These are runs of 4 systems, one row a step. Runs of the same system follow the same rule from any start.
(in the rows, 128 means zero)
dufiv, seq 1:
[[129 135 127 121 176 129 154 138 147 143 135 159 117 151  96 127  89 136
  111  78 206 108  95 154 128 142 102 172  61 107 127 158 167 170  98  70
  148  92 125 101 145 168 137 131 122 121 129 141 135 120 152 114  66 142
  139  96 142 170 122 136 159 154 158 157]
 [143 134 117 130 180 128 160 133 136 146 137 173  90 168 106 120  98 130
  133  82 200 108  87 152 121 134 122 155  73 114 110 153 168 162 105  72
  148  93 137  94 153 154 129 108  98 110 117 155 141 117 140 116  59 126
  133  86 156 166 112 116 157 157 161 151]
 [155 137 109 128 179 129 162 126 124 143 140 179  69 183 114 108 120 124
  148  99 187 103  82 148 113 121 140 132  96 123 101 143 160 151 111  88
  145 101 149  92 157 135 123  92  83 103 107 169 148 112 127 122  61 108
  127  84 166 158 106  91 152 149 161 144]
 [160 138 104 121 175 136 162 122 115 139 142 177  62 190 124 105 146 117
  160 117 162 110  76 143 110 110 157 104 120 130  96 134 152 137 117 105
  144 110 166  94 155 119 115  89  81  93 104 175 150 114 117 130  75  96
  126  83 172 151 105  66 143 135 153 142]
 [161 145 102 115 166 133 156 122 110 133 139 168  66 188 132 104 171 111
  166 137 138 117  78 135 110 101 162  83 147 135  95 122 137 119 129 126
  142 120 183 101 147 106 119  94  88  90 113 179 149 118 111 136  95  93
  127  90 177 144 108  49 131 114 141 138]
 [152 152 107 102 147 136 152 122 103 128 137 157  83 183 144 112 193 103
  168 152 109 125  89 131 111  93 164  66 168 139 100 111 122 103 139 148
  140 132 197 105 134  95 124 113 100  92 118 169 147 124 104 145 122  90
  131 102 172 135 112  38 114  94 124 143]
 [144 161 116  91 126 138 144 124  99 127 133 144 113 171 150 114 207 104
  165 166  87 132 111 122 113  85 152  58 182 136 113 105 107  90 149 165
  136 141 205 121 119  93 133 133 117 100 134 158 138 126 104 156 146  90
  132 119 163 131 114  44  97  76 110 140]]
dok, seq 2, 7 rows:
[[119 150 161 131 129  86 115 117 104 139 122 118 159  79 167 129  89 143
   92 123 128 118 178 146 108 154  92 166 104 149 147 145 133 139 149 126
  114 121 118 147 146 165 137 158 164 201 163  80 122  99 160 149 123  93
  106 122  57 132 144 201 140 166 109 123]
 [118 127 149 150 117  81 109 115 110 140 114 108 141  64 169 130  85 151
   93 124 121 119 181 150 118 161  99 162 114 163 141 151 141 132 146 133
  109 128 103 145 155 156 130 136 151 199 142  88 132 100 163 129 117 105
  102 130  55 115 153 201 154 166 118 111]
 [116 106 139 164 108  84 103 112 120 145 105 101 130  55 167 126  89 152
   99 125 112 118 178 153 132 163 108 155 121 173 134 153 149 127 141 142
  103 135  90 140 159 142 120 118 139 188 122 102 150 104 165 107 112 125
  103 136  70 101 164 190 164 156 129 102]
 [116  86 126 172 104  86 100 110 128 152  95  98 118  52 164 124  98 151
  104 125 112 116 173 157 148 158 113 140 134 175 127 158 156 120 135 149
  105 142  85 133 163 126 114  99 126 170 102 119 164 114 169  90 108 142
  104 144  86  93 171 167 169 143 137 100]
 [116  75 111 176  96  95 102 113 139 153  86  98 107  60 156 120 115 149
  117 123 111 116 160 157 155 148 123 127 141 170 117 161 161 118 127 158
  111 146  90 123 163 110 107  90 114 151  85 140 179 125 167  79 106 160
  113 150 108  89 177 141 166 123 149 102]
 [116  75 102 170  93 104 109 116 146 153  82 103 102  70 150 117 135 143
  126 126 112 115 145 159 167 134 130 115 149 161 111 158 166 113 119 164
  126 153 100 116 154  97 109  84 102 128  74 156 191 134 162  70 102 172
  120 156 136  93 176 115 163  96 151 107]
 [113  77  97 158  92 122 118 122 151 155  86 108 103  89 141 117 157 134
  137 128 116 116 126 158 171 120 135 103 156 149 109 155 163 114 117 167
  134 151 121 110 141  88 110  88 101 107  68 170 193 141 155  76 105 177
  132 159 159 100 170  86 153  77 157 121]]
mesur, seq 3 (7 x 64):
[[147 157 125 112 118 109 132 111  82 126 128 133 101 136 178 115 183 111
  155 176  68 135 143 130 101 100 156  64 188 162 110 113 108  82 166 179
  119 153 184 131 131  94 129 124 119 136 136 140 137 112 109 162 150  66
  113 123 120 110 124  78 106 105  96 114]
 [143 168 131 104 113 115 130 116  83 121 138 131 124 148 163 121 182 108
  157 179  68 139 137 118  97 102 154  69 188 152 119 104  91  89 168 179
  118 151 179 139 114  99 136 143 132 135 152 129 119 118  98 175 164  66
  118 123 120 115 117  89  89 106  87 117]
 [140 175 139  97 111 132 132 121  92 113 148 131 139 165 143 127 176 103
  152 176  78 144 135 105  98 102 152  79 177 135 128  96  82  97 165 173
  120 152 170 143  94 104 140 159 138 127 160 123  99 124  85 182 172  81
  126 125 126 124 104  95  76 107  87 124]
 [136 175 144  91 110 143 137 126 102 112 158 131 158 178 122 136 167 102
  151 171  94 146 125  95  97 103 144  92 163 115 143  95  76 109 161 161
  125 153 158 146  80 111 144 168 142 115 164 119  85 137  72 182 183  94
  138 133 132 130  98 101  67 108  96 131]
 [130 172 146  88 108 155 141 131 116 110 163 131 172 185  99 140 160 106
  150 158 112 149 114  90 102 102 136 107 147  97 149  94  79 125 146 152
  132 147 146 143  67 116 147 176 145 107 167 118  78 149  73 179 182 115
  147 137 142 140  98 111  65 105 103 140]
 [126 168 144  90 107 163 143 137 132 111 155 134 181 187  82 143 153 110
  143 145 137 147 100  92 113 103 130 125 130  77 149 100  89 135 133 142
  142 138 137 140  63 123 146 180 152  96 163 121  82 158  83 168 175 141
  155 140 152 149 101 111  69  98 114 153]
 [118 160 140  94 114 170 145 145 150 114 146 133 182 181  71 141 143 114
  132 127 155 143  88  99 127 106 118 142 111  64 148 108 105 146 115 132
  152 132 131 131  67 130 143 182 156  89 157 132  92 167  97 151 165 165
  169 145 162 160 110 110  83  92 127 169]]
furu, seq 4 (7 x 64):
[[121 180 153  78 177 131 162 145 125 141 146 164 163 160 119 131 119 122
  111  92 189 112 114 144 104 118  82 169  67  96 148 143 139 164 113  77
  152  86 185 118 128 182 147 181 154 143 172 117 117 113 150 156  98 105
  142 100 128 187 111 130 127 134 132 181]
 [142 188 145  89 185 118 163 134 102 137 159 180 129 181 132 123 118 123
  127 102 177 110 112 142  84 124 105 152  81 117 129 133 132 159 130  75
  144  89 178 118 140 171 148 156 131 149 167 115 110  95 132 169  85  62
  122  76 123 180  93 131 127 164 124 163]
 [167 186 134 111 185 109 157 120  84 130 162 186  86 191 146 114 111 121
  136 121 159 116 111 136  72 131 139 134 101 133 110 128 132 143 143  88
  135  98 161 116 148 156 138 125 110 152 161 119 108  89 115 180  88  37
  109  62 114 161  82 130 130 185 117 136]
 [183 174 125 135 172 101 146 107  68 119 163 183  54 190 151 109 104 123
  144 136 136 127 109 132  70 139 169 124 123 143  90 124 125 126 158 109
  123 114 132 117 152 135 127 101  95 150 150 125 104  92  98 183 100  31
  101  62 100 138  86 132 131 198 113 109]
 [188 149 116 158 149 102 129 100  68 117 158 168  42 180 149 110 107 122
  150 149 112 140 116 125  73 147 187 105 145 162  87 123 119 112 167 130
  107 128  98 121 150 112 117  82  87 145 139 128 108  97  89 166 111  44
   96  73  93 114  95 136 131 202 115  87]
 [185 122 109 176 118 101 114  96  79 116 147 143  46 157 146 114 109 127
  152 155  89 145 125 122  94 150 191  97 166 174  90 121 115 102 169 153
   97 145  67 128 143  96 112  72  85 145 124 131 115 109  87 149 123  73
   97  95  93  92 112 141 133 193 115  73]
 [164 102 107 185  87 104 100 100  97 121 130 120  67 128 141 123 111 129
  151 161  77 151 139 119 117 150 183  96 176 175  98 123 117 100 167 172
   92 162  50 136 130  82 108  70  88 140 109 129 127 122  94 127 138 108
  101 123  98  73 127 143 129 168 120  67]]

Name the system that made each run.
seq 5:
[[139  88 117 189  75 103  92 103 118 128 124  99 101  98 137 127  98 140
  133 149  87 141 155 119 137 158 158 117 163 167 117 129 121 113 157 170
   95 161  37 141 125  92 113  83 108 147 103 118 127 127 109 111 142 135
  103 144  99  74 136 170 132 159 126  72]
 [140  74 105 192  76 112  96 106 129 128 120 101  94 104 125 128 106 137
  139 142  96 144 142 119 147 152 162 113 160 156 112 134 130 115 143 168
  101 162  37 132 126  83 109  72  96 126  87 136 137 140 107  96 133 155
  112 149 116  74 141 149 140 145 136  78]
 [141  67  94 185  78 128 105 112 137 131 118 105  91 118 111 126 115 135
  148 135 107 142 125 121 150 144 164 109 160 144 109 136 135 114 131 164
  113 164  45 123 122  79 109  67  86 104  78 152 146 152 105  87 129 174
  125 153 138  81 141 128 139 129 148  85]
 [140  71  91 175  88 143 119 116 146 133 117 113  91 136  98 127 130 132
  155 133 120 137 107 118 154 133 165 100 154 127 109 134 141 118 120 160
  126 161  62 117 115  79 109  72  81  79  72 168 150 159 103  85 127 181
  136 154 158  93 134 103 136 112 158 101]]
 => dok
seq 6, 4 rows:
[[166 176 121 110 189 102 157 120  78 136 147 187  64 177 169 102 141 121
  146 129 143 109 107 150  85 117 145 109 125 147  93 132 142 125 139 102
  139 102 195 106 169 142 127 109  96 143 143 140 136  87 127 166  81  36
  108  63 131 157  96  94 138 157 120 138]
 [182 161 112 135 173 105 145 110  71 125 146 184  35 182 161  99 133 119
  157 142 128 122 102 140  83 122 176  99 140 155  81 124 135 110 152 118
  126 119 160 105 165 120 117  84  83 131 132 147 134  93 107 165  91  38
  102  66 123 133  95  94 136 170 124 114]
 [187 140 104 160 148 104 135  99  75 123 144 165  24 177 153 104 128 122
  161 156 111 135 100 132  88 134 194  87 157 167  74 122 132 101 158 139
  112 133 116 107 157  97 108  67  74 127 117 156 130 103  91 151 104  57
  101  76 119 110 107  99 136 174 127  93]
 [182 113  96 177 117 110 118  96  91 121 138 144  37 164 141 111 127 122
  163 157  96 142 112 125 106 140 198  86 172 169  82 123 127  97 160 158
  106 149  79 115 143  80 105  58  74 120 104 155 133 118  87 134 121  88
  106 101 121  91 118 108 135 168 126  80]]
 => furu
seq 7, 4 rows:
[[131 176 151 103 136  87 134 113  76 142 130 128 138 103 199 115 156 121
  126 156  92 114 177 146  89 116 111 104 153 173 137 130 118 106 168 151
  113 131 200 143 151 139 138 152 147 185 158 108 135  85 146 172 131  43
  101 117  82 128 134 131 122 129  97 126]
 [137 183 156 104 131  93 131 113  73 132 146 133 141 123 184 119 143 120
  125 160  93 125 168 131  80 122 121 114 148 162 137 119 103 110 173 153
  111 135 176 150 133 141 139 160 153 187 173  95 110  92 125 188 144  39
  102 112  76 128 122 145 109 145  87 124]
 [144 188 161 106 123 105 126 111  77 116 159 135 148 145 162 128 132 119
  127 162  99 135 155 111  76 129 130 121 144 142 140 110  91 120 173 149
  109 135 144 152 115 141 143 166 157 177 179  88  87 104 101 196 156  48
  108 109  77 131 106 158  96 155  88 121]
 [146 182 159 110 117 120 126 118  88 111 170 135 156 165 128 136 118 117
  129 157 113 144 145  97  77 131 133 132 132 125 146 103  82 130 169 141
  109 139 119 155  93 139 142 169 152 160 187  86  66 117  85 195 166  71
  119 115  85 133  97 166  84 165  93 121]]
 => mesur
seq 8:
[[180 157 110 134 180 115 153 114  87 124 155 187  39 199 138  99 124 121
  158 132 153 120  82 134  84 122 177 110 122 136  83 125 142 126 137 106
  132 113 146  98 155 123 118  84  79 117 126 156 125 103  98 156  85  57
  112  62 137 147  90  94 138 172 135 121]
 [192 136 104 157 161 119 141 102  88 119 156 174  28 200 131 106 114 121
  163 143 135 135  86 120  86 135 196 102 138 144  81 119 130 116 149 125
  120 124 104 107 148 106 111  69  70 112 119 156 118 111  84 155 101  66
  110  73 129 123  94 104 135 184 135 101]
 [185 112  99 176 130 120 126 100  95 115 150 153  35 185 120 116 111 123
  162 152 116 147  96 113 100 145 199  95 154 152  85 116 123 112 152 140
  107 144  66 115 137  89 108  61  69 109 109 154 114 125  76 137 119  92
  109  90 123  99 103 114 131 182 136  83]
 [172  92  96 185  99 125 113 103 105 119 140 129  58 161 113 125 107 125
  162 151 101 151 112 105 117 149 191  98 164 151  98 119 117 108 152 159
  103 158  43 125 120  81 110  62  74 109 100 143 115 140  76 123 137 125
  116 122 124  82 113 129 124 169 136  72]]
 => furu
seq 9:
[[143 144 150 151 117  89 109 103  88 127 145 121 130 102 168 127  84 140
  111 142 105 132 177 125  90 158 124 148 126 162 135 131 112 131 166 138
   97 136  88 152 140 145 129 129 144 200 156  78 101  97 124 161 134  69
   95 114  55 108 126 204 132 191 103  97]
 [140 120 142 172 104  84  99 105  99 130 134 109 119  86 161 126  82 143
  113 139 100 134 179 127 108 164 133 145 136 173 131 136 124 124 161 143
   91 139  65 148 147 132 124 108 133 192 135  88 116 101 130 133 126  92
   90 123  58  94 135 209 143 188 114  83]
 [136  94 126 184  93  85  96 103 113 135 120 102 107  76 158 128  83 144
  116 135  98 130 173 135 127 168 136 136 145 179 123 142 134 124 154 149
   92 147  51 143 151 117 115  89 119 178 112 105 135 106 137 114 119 119
   92 132  72  84 147 192 154 177 124  77]
 [133  76 114 194  90  92  93 104 125 141 110 101  92  76 149 123  94 143
  122 132  98 128 159 140 144 165 143 128 149 178 115 145 145 119 145 156
   97 149  48 133 152 102 113  71 107 156  90 124 150 120 135  92 112 139
   99 140  96  77 155 170 160 159 135  76]]
 => dok
seq 10 (4 x 64):
[[155  84  95 187 140 102 122 107 127 145 118 142  44 123 135 108  90 141
  138 103 147 114 114 152 137 156 155 129 121 162  91 156 171 137 120 115
  121 124  71 100 173 112 107  43  76 126  75 157 166 109 136  83  62 129
  102 101 135 107 132 135 182 172 162  96]
 [155  81  88 182 130 110 128 106 124 143 115 142  39 132 137 106 119 134
  153 120 135 115 102 152 140 138 168 107 142 158  87 150 169 123 121 134
  126 135  93  95 166  90 102  41  69 108  65 176 179 117 130  85  71 134
  110 108 152 106 139 101 174 142 162 102]
 [148  89  86 167 117 119 132 110 126 142 108 135  52 134 138 105 153 127
  162 138 120 120  99 148 144 116 173  84 160 152  88 141 160 110 121 157
  131 148 119 100 151  77 103  51  68  90  65 186 182 130 121  90  92 139
  123 123 168 105 141  70 155 106 157 108]
 [134  98  91 147 102 131 131 119 131 141 105 125  80 131 134 112 181 118
  166 148 102 124 108 139 151 101 165  70 176 146 100 133 143 101 127 175
  135 157 143 107 131  69 110  76  85  83  71 184 179 142 117  98 119 148
  131 144 178 103 142  51 130  75 144 118]]
 => dufiv
seq 11 (4 x 64):
[[182 118  98 160 153 134 147 108 108 123 153 169  36 198 105 109 111 121
  163 131 154 133  76 120 105 134 188 107 128 130  88 125 140 129 130 118
  127 130  90 100 141 104 108  63  65  91 101 170 123 128  82 132  96 101
  123  88 149 126  99  98 138 170 156 104]
 [179 123  97 153 142 134 143 104 101 122 142 158  39 193 117 108 141 117
  172 150 127 139  77 119 105 117 194  85 154 135  85 116 128 109 138 142
  127 144 110 103 135  86 106  68  66  84  98 176 129 134  80 135 113 100
  123  98 158 116 104  75 129 144 144 103]
 [170 130 100 140 123 136 137 108 100 115 138 149  59 182 128 111 165 111
  176 165  99 141  89 114 114 106 194  66 177 137  89 111 117  94 144 167
  123 155 133 110 121  77 112  81  79  83 105 171 132 137  78 140 138 104
  125 116 161 108 109  61 113 114 128 103]
 [150 134 107 129 101 135 131 113 103 115 129 131  88 168 134 119 183 107
  174 179  76 145 105 112 118  99 180  58 191 141 100 105 102  84 152 186
  123 163 147 124 104  72 122 106  96  90 113 160 130 141  78 147 159 111
  134 130 156 102 116  58  94  95 115 108]]
 => dufiv
seq 12:
[[139  87 100 163 151 121 139 124 148 148 110 147  72 128 112 115  93 141
  126  89 181 107  97 158 147 144 135 146  91 129 103 163 179 150  95  98
  143 113  96  92 163 129 115  73  86 105  80 166 168 128 151  78  60 160
  127 111 152 132 138 119 180 144 172 126]
 [145  94  92 157 146 128 145 121 143 150 114 151  64 145 115 109 123 130
  146 103 170 109  86 153 143 128 147 122 114 130  99 154 174 141 101 113
  145 122 116  90 160 112 113  64  74  90  72 182 173 129 138  84  67 152
  128 112 173 130 138  89 166 126 174 128]
 [144 101  91 142 138 136 150 121 139 145 120 148  68 160 116 111 153 121
  158 120 152 114  84 142 140 111 154  99 135 132  99 143 162 130 109 129
  145 130 140  92 149  96 111  73  77  77  76 191 174 133 123  93  82 147
  135 116 190 131 133  60 150 105 164 132]
 [135 112  95 126 128 147 147 130 136 141 119 140  89 161 117 115 181 110
  166 135 129 117  88 135 143  96 157  76 155 131 103 128 144 118 115 145
  143 140 164  98 130  88 117  95  85  70  80 191 167 139 116 105 106 146
  139 130 196 125 130  39 129  79 150 140]]
 => dufiv
seq 13, 4 rows:
[[132 102  99 143 150 123 145 127 149 155 109 148  82 133 125 111 135 132
  135  97 171 100  97 166 148 125 130 127 109 131 104 160 181 142  99 113
  149 114 139  90 161 119 117  84  90  99  78 179 181 121 157  86  63 152
  131 113 171 138 147  83 172 112 169 143]
 [129 108  97 131 145 133 148 128 146 152 112 146  88 145 124 112 161 120
  150 108 153 105  91 156 149 110 136 107 128 133 106 148 169 137 105 125
  150 121 159  93 154 107 119  91  89  88  80 186 183 124 146  95  77 146
  137 121 187 138 142  60 156  94 161 146]
 [126 118  99 111 136 144 148 132 141 144 117 142 100 152 126 115 185 112
  158 125 138 112  93 145 146  94 140  89 147 127 111 135 152 125 112 135
  150 130 179 100 139 100 123 103  96  80  84 189 176 133 132 104  99 141
  140 128 198 137 136  43 136  73 151 147]
 [120 131 105  99 127 151 152 138 140 140 118 136 124 154 128 121 200 108
  162 138 122 119  99 134 144  84 137  78 160 117 119 122 133 115 115 148
  155 135 198 110 122  96 128 125 109  78 100 177 164 141 124 117 122 142
  145 140 195 137 129  36 117  57 136 156]]
 => dufiv
